In the data rows, 500 means zero.
Some points, one per row:
(478, 524, 504, 513, 256, 652, 358, 333, 439, 559, 458, 531, 625, 621, 535, 432)
(728, 411, 453, 475, 551, 412, 585, 584, 474, 610, 562, 560, 556, 318, 362, 224)
(770, 438, 509, 247, 551, 648, 309, 755, 279, 513, 182, 94, 615, 754, 570, 621)
(491, 584, 516, 474, 496, 415, 481, 533, 471, 358, 514, 493, 509, 539, 562, 526)
(491, 566, 624, 537, 441, 514, 452, 455, 609, 375, 412, 418, 474, 528, 564, 619)
(621, 522, 523, 505, 521, 561, 512, 421, 525, 419, 466, 537, 503, 512, 419, 460)
(238, 553, 621, 491, 359, 381, 599, 609, 423, 447, 442, 440, 593, 526, 417, 643)
(409, 520, 556, 563, 414, 452, 487, 482, 318, 493, 653, 494, 581, 482, 527, 505)
(486, 417, 551, 524, 548, 577, 558, 328, 601, 517, 566, 466, 384, 563, 347, 581)
(500, 554, 548, 502, 473, 451, 419, 582, 428, 528, 499, 574, 499, 439, 479, 483)
(633, 488, 397, 433, 578, 496, 660, 336, 543, 555, 548, 425, 330, 492, 430, 628)
(598, 372, 446, 556, 518, 418, 398, 534, 499, 576, 594, 495, 589, 420, 544, 338)
(472, 611, 562, 525, 431, 559, 559, 388, 527, 589, 596, 702, 277, 315, 421, 370)
(417, 517, 525, 490, 477, 552, 760, 359, 463, 557, 513, 406, 486, 445, 257, 746)
(525, 438, 415, 520, 586, 531, 435, 505, 449, 545, 562, 471, 526, 526, 508, 457)
(589, 503, 583, 487, 443, 272, 551, 512, 647, 409, 464, 506, 354, 378, 648, 580)
(540, 477, 448, 475, 507, 407, 540, 618, 431, 662, 526, 489, 569, 477, 497, 440)
(472, 399, 342, 467, 674, 709, 641, 501, 469, 655, 541, 530, 532, 397, 326, 439)
(572, 630, 468, 333, 428, 391, 612, 530, 459, 407, 536, 518, 507, 454, 511, 575)
(506, 448, 500, 495, 471, 511, 676, 433, 586, 470, 493, 426, 504, 491, 417, 621)
(539, 488, 414, 389, 620, 456, 479, 461, 372, 396, 555, 500, 565, 607, 654, 455)
(619, 343, 394, 478, 655, 388, 546, 529, 473, 541, 519, 488, 499, 557, 531, 433)
(504, 471, 429, 433, 560, 424, 489, 559, 591, 505, 479, 526, 496, 514, 515, 518)
(497, 538, 445, 484, 523, 549, 481, 469, 450, 580, 517, 456, 550, 522, 406, 542)
(480, 547, 449, 393, 568, 420, 493, 582, 454, 518, 479, 549, 479, 416, 569, 534)
(501, 477, 481, 434, 527, 489, 581, 453, 518, 360, 463, 492, 516, 513, 508, 606)
(544, 501, 452, 481, 491, 568, 555, 518, 505, 542, 577, 498, 567, 481, 363, 390)
(456, 511, 618, 556, 491, 591, 261, 478, 592, 409, 368, 501, 516, 510, 623, 440)
(479, 555, 362, 461, 563, 516, 982, 388, 700, 331, 454, 538, 317, 395, 396, 692)
(463, 345, 247, 532, 606, 521, 474, 541, 500, 618, 653, 474, 488, 601, 438, 485)
(456, 612, 565, 484, 514, 483, 369, 544, 447, 324, 489, 503, 525, 563, 656, 512)
(454, 596, 543, 437, 481, 446, 488, 521, 468, 319, 518, 485, 526, 566, 552, 536)
(479, 633, 678, 523, 236, 428, 367, 425, 413, 445, 354, 517, 571, 744, 609, 582)
(548, 354, 435, 588, 512, 424, 323, 517, 497, 564, 603, 463, 600, 475, 623, 392)
(497, 460, 591, 461, 577, 329, 510, 652, 452, 478, 462, 560, 521, 432, 597, 418)
(465, 573, 544, 461, 410, 531, 481, 481, 487, 427, 489, 493, 597, 531, 570, 466)
(351, 588, 711, 679, 386, 527, 121, 404, 529, 408, 315, 368, 746, 522, 898, 476)
(663, 564, 505, 538, 492, 567, 545, 316, 522, 543, 552, 487, 328, 498, 404, 432)
(457, 466, 384, 472, 555, 542, 511, 485, 421, 614, 500, 534, 589, 403, 465, 578)
(579, 473, 458, 509, 511, 499, 616, 479, 570, 556, 504, 542, 530, 477, 432, 370)
(516, 354, 313, 550, 567, 572, 477, 642, 596, 622, 620, 391, 418, 559, 401, 473)
(513, 519, 454, 513, 495, 457, 503, 510, 463, 548, 581, 540, 508, 503, 457, 442)
(324, 533, 656, 540, 435, 431, 464, 486, 283, 342, 544, 426, 690, 570, 631, 591)
(547, 497, 424, 497, 545, 516, 436, 493, 504, 615, 534, 502, 434, 504, 484, 500)
(477, 571, 577, 531, 464, 360, 824, 348, 483, 395, 519, 488, 574, 471, 386, 621)
(442, 588, 695, 528, 401, 535, 385, 501, 554, 435, 479, 545, 500, 493, 556, 438)
(517, 417, 404, 506, 594, 532, 453, 509, 452, 551, 541, 465, 523, 543, 486, 473)
(417, 317, 517, 542, 571, 469, 541, 438, 512, 524, 448, 339, 622, 648, 472, 615)
(452, 504, 505, 468, 540, 525, 526, 447, 456, 418, 512, 482, 531, 504, 489, 578)
(414, 306, 488, 452, 516, 629, 804, 494, 496, 705, 556, 669, 228, 477, 246, 469)
(461, 536, 647, 603, 517, 574, 288, 475, 567, 421, 393, 460, 534, 546, 630, 478)
(457, 520, 598, 569, 512, 569, 204, 475, 563, 425, 350, 463, 521, 526, 662, 470)
(312, 515, 709, 529, 421, 510, 641, 365, 549, 377, 441, 442, 631, 507, 438, 695)
(514, 451, 516, 608, 446, 524, 291, 508, 534, 508, 592, 487, 443, 527, 514, 453)
(478, 514, 467, 558, 527, 391, 473, 569, 535, 571, 598, 494, 466, 443, 425, 441)
(458, 548, 375, 472, 538, 472, 862, 448, 657, 375, 489, 521, 388, 422, 415, 659)
(442, 511, 576, 481, 500, 513, 507, 448, 511, 378, 486, 501, 540, 520, 507, 539)
(542, 541, 531, 512, 489, 342, 477, 555, 578, 469, 547, 520, 472, 435, 541, 437)
(533, 599, 564, 485, 472, 538, 455, 656, 528, 514, 442, 503, 451, 441, 460, 416)
Then 24 other points, each followed by its number:
(525, 612, 591, 506, 459, 550, 404, 704, 525, 514, 453, 495, 508, 490, 455, 322) 0
(497, 402, 457, 480, 616, 597, 353, 509, 481, 615, 525, 469, 509, 526, 521, 426) 1
(530, 565, 526, 486, 521, 559, 610, 349, 497, 390, 484, 482, 434, 501, 483, 570) 2
(510, 592, 531, 394, 559, 451, 451, 533, 409, 364, 460, 498, 523, 543, 565, 573) 3
(517, 422, 401, 495, 525, 454, 454, 617, 589, 452, 567, 525, 489, 487, 510, 500) 4
(453, 516, 510, 526, 297, 601, 428, 398, 447, 470, 407, 443, 572, 575, 685, 592) 5
(500, 509, 458, 545, 540, 552, 503, 435, 466, 611, 559, 486, 471, 464, 454, 476) 6
(287, 560, 717, 547, 394, 390, 473, 476, 250, 317, 560, 439, 741, 583, 613, 574) 7
(586, 613, 350, 434, 496, 417, 460, 549, 497, 512, 495, 544, 445, 482, 565, 534) 8
(237, 489, 517, 511, 407, 499, 506, 523, 657, 358, 459, 501, 592, 603, 568, 518) 9
(477, 493, 446, 596, 498, 455, 485, 475, 369, 551, 620, 407, 700, 491, 559, 454) 10
(516, 386, 540, 473, 628, 276, 562, 705, 438, 556, 474, 550, 522, 400, 587, 423) 11
(559, 420, 362, 532, 466, 641, 686, 419, 564, 514, 462, 399, 450, 457, 576, 663) 12
(454, 576, 582, 432, 384, 547, 471, 464, 489, 361, 458, 493, 627, 556, 630, 478) 13
(474, 548, 427, 443, 479, 473, 488, 617, 569, 577, 528, 508, 318, 519, 464, 520) 14
(529, 484, 311, 557, 581, 624, 547, 416, 453, 608, 684, 615, 350, 436, 410, 362) 15
(516, 612, 547, 470, 269, 496, 454, 365, 442, 459, 424, 500, 610, 754, 482, 589) 16
(638, 512, 543, 396, 693, 470, 561, 500, 928, 0, 202, 547, 480, 408, 736, 501) 17
(489, 510, 559, 476, 567, 527, 422, 542, 507, 520, 399, 495, 420, 518, 552, 515) 18
(567, 560, 475, 476, 481, 323, 524, 542, 486, 603, 525, 544, 453, 506, 414, 524) 19
(529, 554, 535, 489, 459, 575, 502, 559, 522, 451, 529, 512, 482, 508, 450, 422) 20
(552, 671, 500, 493, 484, 375, 577, 520, 525, 429, 490, 511, 419, 506, 571, 441) 21
(529, 559, 591, 532, 431, 412, 502, 607, 429, 527, 569, 533, 473, 453, 426, 516) 22
(388, 450, 509, 518, 523, 514, 500, 493, 474, 483, 503, 420, 566, 549, 540, 610) 23
Which of these numbered points is nearest to each point below, ignoring the direction in which the first points spread most? Its number follows each.
(499, 511, 476, 542, 288, 551, 466, 353, 384, 595, 541, 553, 585, 658, 470, 467) > 16
(599, 548, 529, 446, 633, 442, 539, 502, 827, 16, 293, 542, 485, 377, 741, 505) > 17
(481, 454, 547, 497, 422, 494, 608, 467, 565, 394, 565, 457, 499, 541, 505, 558) > 13
(573, 645, 487, 484, 486, 388, 587, 528, 504, 440, 539, 528, 451, 483, 521, 444) > 21
(586, 558, 408, 532, 415, 448, 519, 461, 463, 463, 522, 482, 529, 408, 597, 629) > 8
(490, 471, 518, 569, 303, 583, 463, 326, 359, 556, 533, 515, 594, 706, 509, 471) > 16
(566, 451, 409, 482, 560, 651, 367, 460, 536, 670, 548, 449, 429, 562, 499, 470) > 1
(502, 542, 454, 459, 488, 485, 492, 573, 557, 533, 512, 519, 360, 516, 455, 497) > 14
(591, 362, 383, 538, 588, 486, 393, 548, 401, 585, 548, 441, 559, 568, 592, 430) > 1
(456, 592, 414, 458, 488, 511, 469, 503, 519, 518, 480, 462, 452, 512, 575, 615) > 8
(475, 495, 617, 452, 347, 589, 724, 371, 671, 438, 465, 488, 592, 482, 397, 578) > 13
(629, 181, 480, 466, 687, 423, 513, 643, 551, 686, 402, 729, 324, 452, 412, 370) > 11
(509, 606, 476, 588, 475, 373, 466, 541, 527, 370, 588, 557, 423, 295, 658, 504) > 21
(302, 683, 860, 593, 496, 547, 0, 542, 585, 318, 232, 437, 582, 611, 999, 522) > 18
(540, 574, 552, 393, 573, 459, 471, 467, 460, 315, 496, 516, 491, 546, 558, 505) > 3
(442, 636, 678, 441, 431, 473, 385, 511, 533, 246, 443, 566, 520, 536, 619, 474) > 13
(531, 568, 538, 455, 539, 592, 632, 337, 492, 388, 506, 490, 419, 505, 409, 596) > 2
(494, 456, 542, 498, 499, 480, 375, 671, 532, 541, 496, 562, 335, 551, 454, 510) > 14
(455, 565, 631, 497, 418, 554, 415, 473, 530, 471, 498, 549, 526, 466, 502, 398) > 20
(524, 513, 477, 496, 472, 447, 673, 492, 375, 546, 656, 517, 489, 482, 356, 466) > 22
(367, 284, 470, 509, 310, 601, 708, 398, 608, 693, 402, 466, 285, 710, 389, 688) > 5
(551, 567, 474, 482, 460, 441, 735, 431, 414, 587, 577, 584, 456, 381, 319, 526) > 22
(584, 353, 447, 455, 539, 480, 542, 569, 617, 429, 462, 537, 501, 537, 499, 517) > 4
(547, 527, 528, 512, 494, 388, 485, 526, 548, 464, 547, 517, 501, 444, 532, 428) > 21
(504, 525, 448, 507, 549, 592, 490, 423, 487, 605, 547, 499, 432, 474, 427, 498) > 6
(530, 505, 511, 522, 555, 334, 527, 573, 509, 550, 549, 560, 493, 346, 424, 393) > 22
(491, 451, 436, 577, 501, 480, 512, 473, 392, 544, 589, 411, 659, 495, 549, 508) > 10
(456, 295, 467, 520, 613, 480, 588, 445, 502, 549, 472, 345, 577, 655, 436, 606) > 23
(217, 514, 379, 594, 448, 459, 672, 442, 650, 547, 580, 627, 377, 473, 310, 548) > 9
(540, 483, 467, 532, 517, 378, 568, 531, 481, 579, 544, 468, 558, 547, 445, 424) > 19
(495, 496, 404, 540, 502, 484, 496, 531, 497, 582, 572, 489, 483, 509, 497, 462) > 6
(524, 494, 444, 396, 532, 433, 415, 665, 546, 653, 479, 591, 326, 491, 429, 550) > 14
(456, 637, 490, 490, 453, 521, 613, 413, 482, 542, 513, 483, 548, 495, 357, 513) > 13
(452, 569, 593, 479, 423, 534, 430, 491, 521, 480, 499, 548, 494, 490, 486, 441) > 20
(519, 592, 575, 510, 471, 538, 404, 656, 519, 507, 465, 498, 510, 497, 468, 351) > 0
(553, 365, 470, 577, 541, 251, 472, 614, 615, 155, 416, 542, 690, 399, 583, 629) > 4
(455, 482, 512, 501, 509, 521, 702, 400, 462, 565, 517, 419, 494, 449, 306, 670) > 23
(528, 443, 418, 456, 553, 428, 527, 547, 592, 559, 517, 532, 479, 494, 470, 511) > 4
(485, 506, 458, 490, 491, 499, 483, 441, 515, 573, 501, 492, 505, 531, 469, 532) > 6
(491, 523, 626, 555, 559, 566, 718, 290, 430, 630, 520, 504, 432, 398, 315, 321) > 6
(548, 422, 495, 524, 578, 478, 506, 501, 472, 586, 528, 488, 505, 462, 466, 422) > 6
(439, 502, 496, 500, 478, 551, 691, 385, 452, 553, 516, 421, 504, 469, 317, 685) > 23
(568, 532, 405, 364, 629, 447, 443, 480, 375, 326, 561, 512, 584, 610, 720, 397) > 3
(591, 639, 551, 490, 554, 612, 490, 448, 580, 276, 314, 506, 424, 416, 655, 516) > 2
(481, 417, 462, 473, 548, 501, 737, 392, 634, 626, 507, 428, 413, 369, 253, 725) > 23
(404, 522, 609, 598, 521, 621, 224, 491, 622, 438, 116, 446, 554, 586, 833, 462) > 18
(517, 526, 571, 487, 250, 570, 565, 520, 593, 424, 501, 525, 412, 411, 584, 536) > 13
(504, 402, 250, 474, 674, 535, 474, 499, 392, 722, 512, 493, 497, 460, 487, 550) > 1
(385, 449, 373, 526, 441, 468, 695, 515, 304, 768, 610, 541, 483, 472, 398, 561) > 10
(463, 479, 469, 513, 555, 548, 450, 500, 423, 413, 482, 404, 505, 532, 652, 627) > 23
